128 stands for zero in the data rows.
Here are some points, one per row:
[166 181 134 144 122  96 127 124 143 135 163 137 174 191 112 124 122  92
  80 145 135 137 132 164 129 105 150 119 109 127 137 133 185 159 142 126
 170 157]
[129 148 140 132  61 138 105 113 163  99 128 148 120 117 128 101 107 127
 105 143 118 101 185 120 122 135 151  92 115 129 128 130 112 132 100 120
 115  93]
[136 146 102 123 120 144  77 101 128 127 118 150 160 142 122 155 118 127
 172 128 152 157 177 125 122 127 143 153  95 105 159 152 162 145 162 145
 150 152]
[144 129 107 128 149 152 100  67 113 126 119 149 158 156 108 119 152 157
 121  83  84 130 102 103 122 144 120 105  67 121 112 178 115 136 106 118
 133 125]
[136 113 134 161 133 127 140 140 119 130 127 129 119 125 162  69 131  88
 163 160 135 150  82  92 111 106 146 100 130 112 139  97 118 106 114 165
 165 120]
[173  89 123 113 153 131 142  97 125 175 108 103 121  90 124 114 132 118
  84  99 106 109 116 132 155 114 107 149 141 164 121 133 105 154  84 119
 171 112]
[161 121 153 120 155 138 156 161  81 116 144 103 130 156 117 154 153  77
  98  93 140 112 150 120 148 149 103 130 139  95 110 190 159  86 166 159
  92  83]
[126 158 114 138 143 141 109  90 100 148  79 120 190  98 166 119 134 157
 113 139 137  91 135 101 119 160 142 113 187  98 100 131 121 130 112 123
 135 137]
[113 142 113 105  83 129 118 112 150 168 152 125 110 148 120 150 181 122
  96 130 136 142 122 149 151  99 101 152 141 114 116 106 109 135  91 151
  65 104]
[161 150 175 133 130 145 147 148 109 110 100 103 109 150 125 159 117 130
 156 126  88 144 113 129 125  98 138 109 120 181 125 137 113 127 149 117
 112 128]
[ 97 127 127  74 140 153 129 146 152 123 149 111 115 110 128 128 130 132
 145 114 164  84 156 109 121 112 131 176 123 168 156 172 133 146 142 130
 167 147]
[139 103 148 152  85 120 143 115 124 135 143 159 134  99  95  74 143 100
 151 141 124  92 143 143 123 127  76 101 124 134 112 122 137 117 123  99
 121 107]
[171 125 157 144 131 128 155 130 134 131 176 155 178 100 113 150 176  91
 153 119  86 135 127  88 143 114 114 114 129 166 146 148  83 112 162 151
 129 126]
[108  92 171 129 129 190 135 142 156 120 123 171 154 150 108 128 126 102
 141 139  90 103 142  92 125 134 123 120 110  94 104  96 120 119 131 115
 121  99]
[138 114  94 108 158 100 156 151 184  97 170 104 124 125 175  88 107 143
 125 143 119 116  89  92 143  95 153 109 128 123  99 138 130 156 158 166
 130 136]
[149 132  85 203 130 128 164 172 112 135 148 144 119 138 113 130 120 147
 139 136 159 118 139 160 113 164  79 144 117  89  96 172  88 121 169 182
 127 149]
[113 133 167 136 137 139  80 136 157 113 167 102 117 144 155 115 145 132
 129 115 118 137 113 132 111 117 113 105  98 101  82 145 142 109 134 138
 138 111]
[131  94 163 104  94 126 152 157 128 126 135 159 190 121 109 187 146 161
 108 124 151 134 130 141 104 121 136 160 106 135 102 143 123  84 130 130
 120 133]
[139 134  77 128 146  69 132 144  81 144 141 157 139 163 132 153 139 123
 129 132 142 109 121 133 138  55 122 139 119 122 148 121 119 171 151 139
 145 101]
[ 93 121 135 141 119  96 115 129 161 100  68 143 119 140 104 118 153 111
  89 142 124  90 126 113 139  97 112 119 143 161 141 110 147 115 171 127
 114 106]
[125 129 147 147 125  94  80 161 126 137  95 145  91  97 107 100 135 104
 153 146  85 133 130  77  91 156  90 140 100 131 106 157 121 163 129 146
 113 140]
[164 138 142 157 114 140  88 129 104 136 131 134 137 140 113 159 110 174
 164 105 164 117 102  92 129 116 114 143 178 142 134 128 155 103 152 126
 103 140]
[142 123 107 103 158 157 140 132 168  99 146 105 127 129  87 108 142 167
  96 147 138 126 131 114 146 147  99  96 130 154 174 101 147 123 101 171
 114 144]
[128 109 128 124 102 111 144 141  96  66 145 138 152 133 191 122 129 101
 125 140 145  94 122 112 120 164  96  90 146 126 164 139 128 155  77 111
 101 146]
[157 184 136 113 162 114  77 121 130 111  78 125 121 136 147 142  82 139
 138 140 152 123 133 173 120 112 176 130 103 127 120 137  86 100  88 121
 109 121]
[128 129 154 101 123 141 109 136 135 129 114 115 148  97 137 116 107 147
 123  63 127 104 103 135  99 112 100 124 110 109 108 101 120 119 135 154
 128 170]
[113 138 131 106 180 137 127 156  76 163 121 123  98 145 127 150 102 130
 162  78 151 134 135 157 109 165 107 105 175 148 156 126 125 130 117 106
 169 127]
[126 132 100 111 100 135 146 143 124 133 104 122 132 125 105 150 123 110
 140 141  82 155 123 137 136 145 135 104 163 157 150 121 148 165 138 188
 126  98]
[102 177 117 147 143 119 122 120 125  99 135 154 179 136 113 152 123 153
 145 106 113 100 130 116 142 133 148 163 141  85 111 129 127  96 107 127
 140 106]
[110 141 118 154 132 132 121 185 165 145 138 104 125 119  92 129 120 122
  81 116 129 132 120 104 114 159 150 140 128 125 140 106  98 133 160  94
 130 154]
[117 125 142 116 139 133 151 119 121 154 148 126 113 172 118 100 133 188
 119 141 140 129 178  98 170  99 152  96 105 166 140 138 190 155 115 104
 138 127]
[ 91 157 147 110 123 111 126 104 123 157 122 115 128 127  95  72 152 126
 112 153 150 167 154 110 123 161 146 122 112 128 111 108 141 101 149 156
 130 129]
[160 165 124 125 100 130 172 127 111 148 138  66 144  96 135 129  97 144
 148 104 149 159 137  96 120 144 117 112 115 103 129 110 159 159 122 112
 136  99]
[114 119 101 150 127  67 125 119 143 120 134 140 125 142 110 118  97 159
 114 100  94 135 120 137 156 141 144 126 135  89 191 118 120 174 161 133
  98 104]
[140 128 152 111 127 111 140 128 121 177 110 105 121 151 106 175 162 105
 101 154 141  94  99 105 103 156 130 121 104 147 127 119 126 135 166  97
 148 127]
[122  96  83 122 119 102 130 109 149 120 126 138 136 148 141 174 115 145
 127 133 136 149 161 100 129 153 177 127 137 121 132 109 115 133 123 146
 148 105]
[124 134 133 119 149 100 104 187 118 102 126 154 136  90 129 128 116 114
 140 140 107 145  99 129 170 146 122 134 113 153 140 114 142 108 131 136
 134 124]
[130 147 143 133 123 108 155 111 122 124 111 119 158 107 123 132 125 196
 137 127 121 127 127 154 171 115 105 150 111 125  92 100 100 157 164 165
 178 102]
[104 108 107 110 148 163 126 145 116  96  92 146 109 165 128 101 153 135
 133 143 137 146 116  77 135 111 150 149 135 126 125 139  95 103 132  97
 154 108]
[103 172 105 103 133 135 186  94 121 128 125 149  98  91 142 171 111 120
 122 111 117 129 144 139  77 117 116 128  95 100 112 169 143  89 121 165
 128 129]
[ 88 174 138 105 108 101 114  93 183 156 168 120 132 128 161  95 133 124
 153 115 140 125 127 103 106 145  88 188 112 138 163 112 133 104 122 159
 126 106]
[136 131 115 110 126 157 100 121 150 126 140 147 143 146 159 112 132 146
 119 134 110 131 146 131 128 142 145 108 116 125 122 143 105 115 167 114
  91 138]
[100 111 140 124  97 154 143 156  79 151 139 125 170 141 103 108 131  80
 151 127  96 118 100 156 169 118 192 155 105 148  93 166 104 119 131 155
 115 109]
[109  94 111 143 174 137 114  99  81 106 137 116 181 124 160 148 132 107
  85 122 101 158 104 139 105 129 136 103 153 152 141 120 116 111 144 113
 170 175]
[144 140 152 147 105 105  97 104 110 109  93 121 146 131 153 152 152 123
 136 106 119 139 184 145 130 117 147 158 176 123 133 110 129 127  84 162
 135 165]
[144 100  95 155 119 148 106 154 101 129 121 141 141  85 155 128  98 122
  94 120 127 141 157  93 104 130 124 161  77 167 108 107 169 136 105  99
 127  99]
[149 104  90 123  82 100 102 127 143 110 122 120 118 135  67  93 160 121
 152 108 151 140 133 115 124  80 146 112 148 126 135 156 120 101 127  99
 131 162]
[116 129 102 143 110 122 129 129 156 122 125 139 137 103 125 137 104 153
 163 125 185  88 113 204 151 149 132 146 160 160 135 140 139  96 142 117
 108 137]
[ 94 149 144 182 152  80 116 177 116 126 179 145  90  93 108 142 168 158
  99 134 134 110 155 145  75 117 145 110 100 129 135 124 109  94 119 134
 155 119]
[ 95 128 134 135 166 111  96 108 134 155 128 130 123 110 157 113 166 164
 150 138 131 149 122 131 131 100 143 100 143 141 143 143 173 170 158 115
  62 131]
[121 143 171 120  90 108 141 156 102 156 119  99 104 112 155 152  95 108
  71 142 126 138 100 144 142 141 161 128 137 138 143 150 165 165 148 146
 151 144]
[122 114 135 102 163 148 114 128 136 118 126 112 146 158 160 100 103 117
  94 151 115 159 119 124 121 128  94 111 172 106 152 127  99 117 117 111
 138 133]
[134 101  99 132 150 137 147 157 140 170  64 154 109 105 162 133 174 115
 138 133  81 141 106 134 130 122 152 129 113 137 164 133 126  92  63  87
 140 131]
[131 127 150 134 138 114 139 129 161 144 163 182 117 114 146 119  92  89
 125 151 103 165 141 116 123 138 114 128 178 141 128 124 131 108 129 123
 124  86]
[144 111 150  68 185 107 160 141  89 140 111 141 133 119 129 121 113 125
  93 161 114 120 130 137 125  95  87 119 124 106 138 153 135 105 102 149
  83 143]
[ 91  73 118 139 107  75 147  79 159 155 150 117 126 165 136 104 116 131
 131 150 164 135 114 122  95 163 137 123 133 124 131 130  96  96 136 129
 111 125]
[119 130 140  83 119 155 140 140 107 145 134  77 116  91 140  96 130  99
 144 172 140 151 150 135 133 119 117 163 112 171  85 121  88 107 110  97
 126 146]
[105 156 156 149 157  90 135 142 113 114 142  66 154 115  94 145  99 131
 118 115 152 143 123 117  93 140 120 169 142 163  70 176 133 113  99 132
 120 101]
[126 107 148 123 150 122 120 146 185 125 141 150 147 165 108 110 176  96
 128  87 131 156 107 134 133 162 114 101  88 143  86 146 121 175 111 126
 103 113]
[ 71 154 104 127  75 140  96 116 119 144 188 114 143 126 140 135 133 152
 145 173 141 100  67 125 158 140  72  95 107 122 158 123 126 107 138 123
 117 126]
[131 107 130 160 159 163 129  89 112 100 167 129 110 155 150 145 177  85
 134 155 126 106 150 134 114 108 126 163 139 142 124  57 151 145 143 119
  99 150]
[129 147  78 129 146 163 124  98 123 139 126 135 121 105 119 139  81 113
 112 127 203 106 117 146 132 120 132 123 112 124 138 130 118 137 101 144
 108  85]
[126 146 131 110  97 150 145 122 116 107 109 152 100 117 164 129 152 153
 125  99 148 145 129 118 132  93 122 134 115 104 137  79 105 116 133  96
 163 121]
[143  70 143 125 160 167  77 114  98 129 132  92  97  84 123 134 124 135
 113 161 101 145 121 182 126 130 154 130 127 101 143 112 127 163 146 154
 128 101]
[119 146 114 129  99 111 160 107  95  56 114 132 120 110 114  88 120 116
 132 105 108 140 145 148 131 112 100 154 124 156 142 149 139 123 163 104
 117 127]
[157 124 138 100  86 125  95 112 117 113 133 142  82 109 100 191 125 144
 143 148 165 155 103 156 123 150 108 135 113 119  76 137 100 109 127 132
 173 140]
[ 98 145 126 127 124 162 124 111 156 126 154 155 129 108  72 121 152  90
 140 127 171 127 116 120 128 123 140 106 180 107 119 158 114 165 150 131
 137 143]
[125 130 130 154 102 163 117 143 120 130  93 177 125 168 119 122 105 186
 115 165 111 128 108 153 129 106  91 155 162 107 104 162 134 128  93 131
 129 145]
[167 163 108 159 130 144 148 111 125 126  80 158 130 118 136 104 120 124
 112  94 152 104  90 145 139 129 112 153 131 125 116 107 172 105 132 128
 108 119]
[155 134 131  98 116 117 124 161 114 136 108 140 103 175 170 129 168  85
 109 119 128 115 119 130 126 147 147 114 161 143 103  63 135 151 132 132
 166 145]
[ 94 138  78 178 127 148 168 145  99 127 118 120 144 113 161 164 125 129
 157 110 140  96 130 138 109 135 152 147 142 113 103 139 153 163 100 109
 123 150]
[121 116 158 136 134 156 160 168 134 121  88 123 144 138 192 123 148 156
 155 113 170 137 125 173 128 152 123 129 102 133 145 137 123 166 103 102
 145 129]
[148 129 120 100 149 139 129  98 137 136 152 130 111 152 118 142 106 171
 135 159 128  73 151 109 117 141 173 104 111 173 113  79 111 152 128 149
  77 158]
[128  77 124  99 133  89 148 109 136 131 127 115 138  88 110 120 110 131
 131 135 129 168 143 153 121 154 123 112 107 133 109 111 116 123 160  93
  94 159]
[121  73 145 107 140 102 106 106 171 116 111 121  90  83 143 136 124 115
 154 130 141 116 119 108 122 124 143 118 138 102 102 135 178 119 140 111
 138  69]
[107 131  94 178  81 140 108 134 124 153 117 104 122 143 150 139 120 134
 124 116 118 177 178 160  94 117 109 103 119 139  92 117 109 118 160 113
 111 107]
[128 152 112 121 151 129 119 145 160 133 132 136 106 128 116 113  98 154
 120 168 139 156 129 105 156 113 129 178 144  89 149 119 149 166 121 133
  98 153]
[122 139 136 121 124  83 110 137 126 129 114  97 141 133 107 128 132  93
 151 149 130  86 148 154 174 170 116 167 125  81 169 126 123 133 169  74
 104 106]
[169 125 132 158 147 107 115 108 150 103 135  95 105 182 133 142  97 146
 167 119  92 128 131 132 153 132  88 164 101  97  99 111 162 119  90 126
 141 134]
[136 146  92 103 128 127 143 133 107 140 117 125  75 121 109 118 121 138
 125 128  82  93  94 142 127 142 181 145 122 130 158 150 122 120 116  92
 112 126]
[162 141 136 141 147 150 142 107 113 114 151 118  96 126  98 114 135 117
 116 145 110 123 113 114 155 170 112 118 138 111 109 158 130 131 121 130
 139 162]
These points spread out most along one direction. Take the direction at right angles to it along which they spread out most. Go by this last direction. Where along it does each point below lie, from 0 to 99? 50 is the average, and the first point above lies past it. One standard deviation of the points above along it is 16.
[121 131 138 162 140 125 146 120 120  57 131 143  77 146 123 123 144 123
 135 123 174 132 118 136 140 135 147 120 166 174 138 112  98 159 125 121
 154 100] 46
[ 86 110 158 140 127 132 124  86 104 143 128 149 128 141 128 133 107  92
 107 102 122 166 109 115 156 171 151 164 100 141 172 108 115 133 102 144
 118 160] 42
[146  91 107  92 136 126 106 149 112 140 112 151 127 132 142  99 117 113
 132  92 156 101 170 108 108 114 101 131 134 144 147 104 127 130 126 160
 144 148] 40
[ 88  98 148 124 106 165 113 135 176 109 128  99 138 151 109 133 128 125
  99 123 103  62 154 152 114 127 158 115 135 103 137 129 116 107 157 155
 143 153] 59
[119 108 145 128 123 116 159 138  74 140 131  83 144 133 133 132 161 152
 152 117 156 137 133 111 111 132 116 125 148  93 154  97 128 127  76 166
 174 154] 36
[101 128  82 104 118 127 107 156 126 136 147 106 115 120 125 169 100 112
 123 118 132 160 171 137 189 124  97 115 150 135  71 116 138  87 100 103
 137 144] 48
[150 131 140 174 108 149 131 122 152 138 141 134 157 149 129 156 113 139
 124 151 110  96 149 147 114 130 120 150 158 127 146 170  92 153 146 103
 153  81] 58
[145 127  97 107 121 148 129 132 116  98  89  90 132 133 144 147 170 118
 116 130 101 153  79 136  89 154 130 134 149 146 158 134 145 133 125 141
 142 116] 24
[ 94 130 144  94 131 123 148  99 155 145  91 130  83 142 113 137  72 117
 158 122  64 132 119 105 105  72 126  84 124 136 123 109 133 161 119 116
 128 153] 38
[172 143 132 120 163 147 163 111 121 145 167 177 151  91 123  99 168 166
 119 147  77 142 118 162 142 142 135 125 118  93  97 147 166  99 158 121
 150 147] 45
[150 146 132 159 135 131 159 125 166 107  83  93 143  97 106 154 121  95
 167 151 166 152 130 122 129 107 132 118  82 123 146 128 128 113 106 113
 135 138] 47
[124 129 116 169 151 126 102 117 125 167 115 137 133 136 154 127 109 141
 159  89 113 112 142 163 162 102 146  79 132 133 144 131 122  95 109 153
 137 153] 46
[127 123 163  98 119 169 133 173 168 147 138 102 128 103 125  99 157 116
 136 120 115 161 154 113 145 103 135 113 125 126 155 108  91 148 131  93
 123 124] 36
[161 109 156 166  96 116 130  94 125 118 141 144  74 124 161 125 103 145
  83 114 147 118 106  77 182 101 151 105 122 119 152 154 134 122 152 126
  75 168] 60
[154 123 144 103 116 113 139 126 136 131 180 141 132 159  94 108 105 143
 143 111 114 145 113 134  66 105 168 142 157 107 142  80 162 152  91 108
  89 107] 59
